A =
[[108 131 113 123 130 127 121 113 133 136 115 109 114 137]
 [140 131 142 134 126 138 121 127 121 115 121 120 144 117]
 [126 124 145 110 104 109 116 139 126 132 119 131 129 138]
 [134 103 117 125 124 127 120 124 133 141 136 125 113 135]
 [113 117 140 117 117 127 112 138 129 137 125 131 131 130]
 [133 118 125 131 132 140 125 141 128 122 132 109 119 140]]
Counting starts at 0.
Find the entry at row 0, column 1.
A: 131
The entry directly below the largest entry -> 117
Find the entry in row 0 and column 0.
A: 108
The entry in the bottom-right corner is 140
The entry in the top-right corner: 137
Find the entry just right of the largest entry.
A: 110
Find the bottom entry of the column that holds the largest entry.
A: 125
The entry directly above 128 is 129
Find the entry in row 0 and column 2.
A: 113
Find the bottom entry of the column that holds the smallest entry.
A: 118
Find the entry in row 1 and column 2.
A: 142
Find the entry in row 2 and column 0.
A: 126
Find the entry just left of 114.
A: 109
Find the bottom-left entry.
A: 133
Find the entry just left of the smallest entry.
A: 134
Find the entry in row 1 and column 0.
A: 140
Find the entry just left of 116.
A: 109
Find the entry at row 2, column 1.
A: 124

[[111 126 121 118 112 109 105 106 107 112 110 108 111 119]
 [129 129 121 116 112 118 123 123 124 116 114 114 121 132]
 [139 132 122 119 122 129 125 125 122 117 123 130 133 126]]
The top entry of the column that holds the largest entry -> 111
The 2nd entry on the diagonal from the top-right corner: 121
Find the top-right entry.
A: 119
Find the last entry of the largest entry's row.
A: 126
The 3rd entry on the main diagonal is 122
The 2nd-last entry, reading row by row is 133
Find the first entry of the largest entry's row.
A: 139
Find the 3rd entry on the diagonal from the top-right corner.
A: 130
The second entry on the main diagonal: 129
Find the largest entry in the last column.
A: 132
The third smallest entry: 107
Find the minimum.
A: 105
Find the entry directly below 124.
A: 122
